Rotation paths and how fast each direction turns (degrees a step):
Each turn is a multiple of 5 degrees from 10 to 175, or 0.
Each row of a path follows its step; steps can be skipped.

step 1: [-34 -13   8   2 -18   4   5  16 -10  -9  15   0   3  -2   6  10  13   0
   5 -19  20  -6   7   6   1   1 -16  -2 -18 -19  15  11   1 -17  22  23
   3 -12 -27 -11 -28   6  -1]
step 3: [-35  -4  21   5 -10 -24   9   4   1   7  26  18 -11   2  31  -6   5   4
   5   8  12 -14  20  23  -3   5  12 -11  -5   0  17 -19  -4 -12   6   9
   2   2 -17   6  -6  -6 -12]
step 4: [-19   5  23   1 -11 -10   3  10  10  10  26  -5   2 -19  11 -14  11   8
  -5  12  13   6   7  15 -10   1   3 -17 -13  12 -17 -15   2 -32  -1  36
   9  15 -11   0  -3   5 -11]
step 5: [-18 -19  12  -7  -8   4  15   5 -13 -15   1   9 -18 -18  17 -19  19  20
   0   2  11  14  13   7   4  -4  17 -16 -12   5  -5  -2  -1 -32  21  25
   1  10 -13 -16  -8   2  13]
step 6: [-19  -5  20  -3  -1  -3  32 -14 -12 -11   8   2  -5 -11   5 -18  18  27
   4 -13  -3  15  32 -14   3  -3   4 -26 -11  15 -15 -16  -8  -4  -2  19
   8   3   9  -1 -11 -10  -7]
step 8: [ -8 -13  21 -12   4  16   0  -3   7   2  20 -11 -13  -9  -4   5  -2  24
 -13   2  14   2  10 -20  -5   9 -12 -23  -4   8 -20 -23  25 -20 -13  15
  -4  10  -9  13 -27 -12   6]
step 10: [ -8 -10  47  11  -8  11  10 -11  -9  -5   9 -11  13   3  -7 -12   9   9
  -2 -27   9   0  18 -18   8  -5 -10 -13 -15 -14  -9  -5  19   0  -9  -3
  15 -10 -22   5 -18  -4 -18]
step 15: [-25  10  -4  -7 -21  13   3  -1 -20 -20  13  16  -1   3   6   3  17  14
  13  -1  -6  -1  35   5  -9  -7 -27  -1   2   9   9  -2  -3 -28  10  23
  10  -4 -20 -16 -10  -4   5]
step 16: [-28   5  12  -8  -6  -1  18   0  -9  -7   7  14  13  11  19  11   3  18
   9   1   4 -13  23 -14 -18   9 -15 -25   5   3  17 -23 -11  -5  -2  24
  -1  25 -13 -12 -16  -6 -10]
Speeds:
[ -6  -1   1  -3   6   3  -4   8  -4 -11   3  -6   0   1   1   6  -7   2
   5   2   0   4  -7  -7   2   0   2  -1   0  -1   0  -1   0  -1   1   5
  -5   4   2 -10   4   4   3] => 100
[-4 -1 -5 -2 -5  5 -8  3 -4 -5  1  0 -1 -1  1 -1 -2  3  7  5 -1  4  1  6
  1  3  4  2 -2  8  1  3  1  1  2 -4 10 -8 -4  7  4 -5  5] => 175
[  0  -7  -1   4   1   3  -2  -4  -6  -5   4   5  -5   2   3  -6   0   0
  -5  -1   2  -7  -3  -1  -1   5 -10  -1  -3   2  -6   4   1   4  -6  -3
   5   6   2   0   7   6   1] => 20
[-3  8  7 10  0 -5 -3 -1 -6  5 -6 -9 -5  1  4  1 -5 -4  0 -2  3 -1 -1  7
  4  0  4 -3 -3 -3 -1  0  4 -3  2 -5  4  6 -3 -2  5  0 -2] => 45
[-2  4  4 -1  2  1  4 -1 -7 -7 -6  0  3  0 -1  0  8 -4 -2 -5 -9  4  4  1
  3 -6 -4 -3 -8  0 -1 10  3  7  7  3  0 -5  0 -2 -1  1  3] => 80

step 0: [  4  25  -5  15  17  10  -2   3   1  -4  26 -13   3   6 -13 -11  24  18
  10   3  -4  19   3  17  -8  19   4  15   5  15  -2  -8  21 -29  24  -3
   6  13 -17  11  -2   4 -18]
step 1: [-24  10   2   2  -9  12 -10  -8   7  -4  -1   2  -2 -15 -12   3 -18  12
  -2 -14 -11   0   0  -9  12 -27  15   8   2  37 -17  29  13  15   3  -1
  -1   5 -17   6  -4  24  24]
step 3: [ 13 -18  -1   3  10 -11 -14 -11   0 -12  -5 -18  15   6 -14 -16  -1  15
  33   5 -21 -23  16  -2  22  -7  -5  -8   7   6   9   9  12   6  10   0
  15  38  11  -4   2  -5   3]
step 4: [-18  30  -1  14   2   7   6  -6  -1  -9  30   1  -5  10  -9 -23  30   6
  -1 -12 -16   7   6   9 -16   3   5  20  -4  -7  15   9  23 -13  13 -16
   4   2   6  -5 -27  12  -2]
step 7: [ 17 -26   5  21  25   5  -8  -4  -1 -11   2  -4  17   5  -3 -20  -1  18
  31 -15  -3  -7   4  -5  -1 -17  -8   7  -4  20   0 -17   7 -21  12 -12
  15  25  -1  -8   0 -14 -16]
step 8: [-15  17  -5  14  -9  -5  14  -3  -8 -10   5   6  -1  -9 -15 -18  15  -1
  11 -34 -26 -19  -2  -5 -12   0   8  21   2  -4  11  21  28  12 -11  -8
   8   7  12  11  -6  18  19]
step 10: [  1 -13 -15   0   6 -11  -4  -5  10  42  -5  -8  17 -29 -23   1   6   8
   4   2  -8 -14   1  -2  24   1  16  11  17   3  -4  21   9   8  11  13
  -7  23 -18 -17 -12   3  -8]
step 13: [-17  20  12   0   3 -11  11 -11 -23   8  21 -28  -9   5 -11  -5  -3  23
 -12   2 -14   5  10 -19 -29   9   5  -4   6 -17 -10   9   6  13  11   4
  11  13 -11 -27  18   9  -7]
step 16: [  5   8  18   3   0   5  10   0  24 -18  16   2   1   8  -1  14 -33  10
   9 -10 -32  14  10 -17  10 -15  -6   8  12  -4 -12   5   9 -28   0  -6
  17  22 -13  19   6  10  -6]
Speeds:
[  2   6  -1  -5  -2  -2   5   0   9   6   2   0   7  10  -6   1   3   1
  -1   3  -1   5  -1   2   7   0   5   0   2  -2   3   2   0  -2   4   7
  -3  -5   0   4 -11  -2  -4] => 70
[ -2   2   1   1  -3   2   1   3  -2   3   4   3   0   4  -2   3 -11  -6
   0  -4  -1   0   4  -5  -2   0   1  -4   2  -7  -6  12  -9  -2  -6   5
   5  -2   0   1   4   3  -4] => 100
[  5   5   6  -7 -14  -5   1  -2   0  -1  -7  -2  -8  -3   0   5  -1   4
   0  -5  -6   5  -2  -2   0  -7   2  -2  -1  -2  -2  -4   3  -2  -6  -2
  -4  -1  -1  -3   1   4  -3] => 100
[ 1  4 -3 -6 -1  2 -3 -1 -1 -8  5  3 -6 -1  5 -5 -1 -3 -3  6 -3  4  7  3
  8 -6 -1 -5 -9  1  1  5  0 -3  3 -2  6  6  3 -1 -6 -1  2] => 25
[-2 -2  4 -1  1  0  1  8  8 -1  6 -8 -5  0 12  0 -1 -2  3 -3 -3  0  1  3
 -4 -4 -2  9  1 -2  0 -2 -7 -4  9 -2 -2 -5 -1 -1 -2 -1 -6] => 155
[ -9  -4  12  -3   0   4  -5   2   3  -4  -2  -1   5  -1  -2   4  -8   5
   2   6   0 -10  -2  -3   0 -10  -1  -4   3   1   4  -1   1  -1  -1   3
  -1   2  -1   5  -5  -2   2] => 170

step 1: [ 19  -8   4 -15  -8  -6   6   9  11 -21  11   7  13   0   1  12  11  13
  15 -14  -6  13   5  35  14  -1 -19   0 -12 -13  -3  29  35   6  -5 -12
  17 -11 -11 -16 -17  16  -7]
step 2: [-15   0  -5   2  16   0  11 -12 -18 -15 -20   3   0 -23  -5 -11 -10  29
  -7  20 -23  -6   5 -16  -2  -6  -3 -15   7  10 -13 -14   3  -5  23 -32
  16 -17   3  33   9  -3  -5]
step 4: [ -9  10   6   0   0 -10   1 -17   3  15  13   1  10 -14  38 -18   2   7
 -13  -8   7  27  -9 -17 -21 -10  -8   4 -12  10   8  40  -2   8 -11  10
  -2   0  30  12 -15 -10   4]
step 5: [ -8 -14  21  -4   8   4   5  12 -16 -13  -3   1   7  19 -10 -19  10 -10
  -8  10  -1  -1 -13  26   2  19 -36  -4  -7 -28  -9 -13  14  14   8  21
  25 -27   4 -20  -2  -1  -3]
step 8: [  2   7  -4  18   0  -9   0   9  -2  -6 -10  21  11  -2 -15   0  21  24
  -1  -3  29  18  31   1 -15 -10  -2  -9  -3  -7  11  28 -17  24 -27  15
  -3 -13   9   9  13 -20  -1]
step 11: [-13 -11  18  -6   7 -37  24  -3 -14  -8   7  16  -4 -21   6   6 -10  13
   0  -5  -6   2   2   6 -30 -24 -10  -5   8   0  -5 -18 -20  -2   2 -37
  -8  -5  -7  -7 -15  12  12]
step 13: [ 16 -10   3 -19  -3   3   0  -1 -12  22 -15   7 -23   3  28 -17   6  -8
 -16   0   0  13  13   2  -2  -7 -18 -26 -17 -20 -13  14  25   7  -2  -2
   8  13   5  26  -8 -28  14]
step 15: [-37  12  -1  -2  13  -2  -4   3 -15 -13  -3 -20 -26 -15   1  -5  13  -4
 -14 -19  -2   5  22  35 -10  -9 -17  -3   4  25  -7  10 -16 -17 -14 -12
   2  -8   5 -24   2   6   9]
step 16: [ -8 -20   3  17  12  -1  14  18  -5   7  18   2  19   5 -25  15 -13  -3
  -4 -18  29  11   0 -33   3 -17 -15   1 -11 -20   1  15   0 -13  33  -7
   9 -11   9   9  -4   1   9]
Speeds:
[ 3  2  2 -7 -6  9  2  9  3  0  4  0 -1 -3  5  3 -4 -4  2 -5 -3  9  0 -6
  4 -4 -7  4 -6  4  4  3  4  4  4 -3  0  3  3  0  5 -1  3] => 120
[  2  -3  -4   9   3  -2  -4   6   2   4   5   2   3   0   2  -2   3  -5
  -2  -9  -2   6  -2  -3  -6   5   1  -2  -1 -11   4   0  -4   2  -6   1
  -2   2   4   8   1  -1   1] => 85
[ 1  5 -9  2  6  8 -4  4 -5 -1  0  1  3 -2 -6  5 -1  1  6 -3  7 -3  9 -4
  0 -2  0 -3 -9 -1  5 -2 -2  2 -2  1 -3 -2 -5 -6 -5  3 -3] => 40
[ 1  0  4  6 -5 -7 -2  5 -6  3 -2  2 -3 -2 -8  5 -4 -4 -1 11 -1  8  0 -5
 -5 -1 -7 -4 -2 -1 -5 -3  2  0  1  1 -2  0 -3 -1  4 -6 -7] => 130
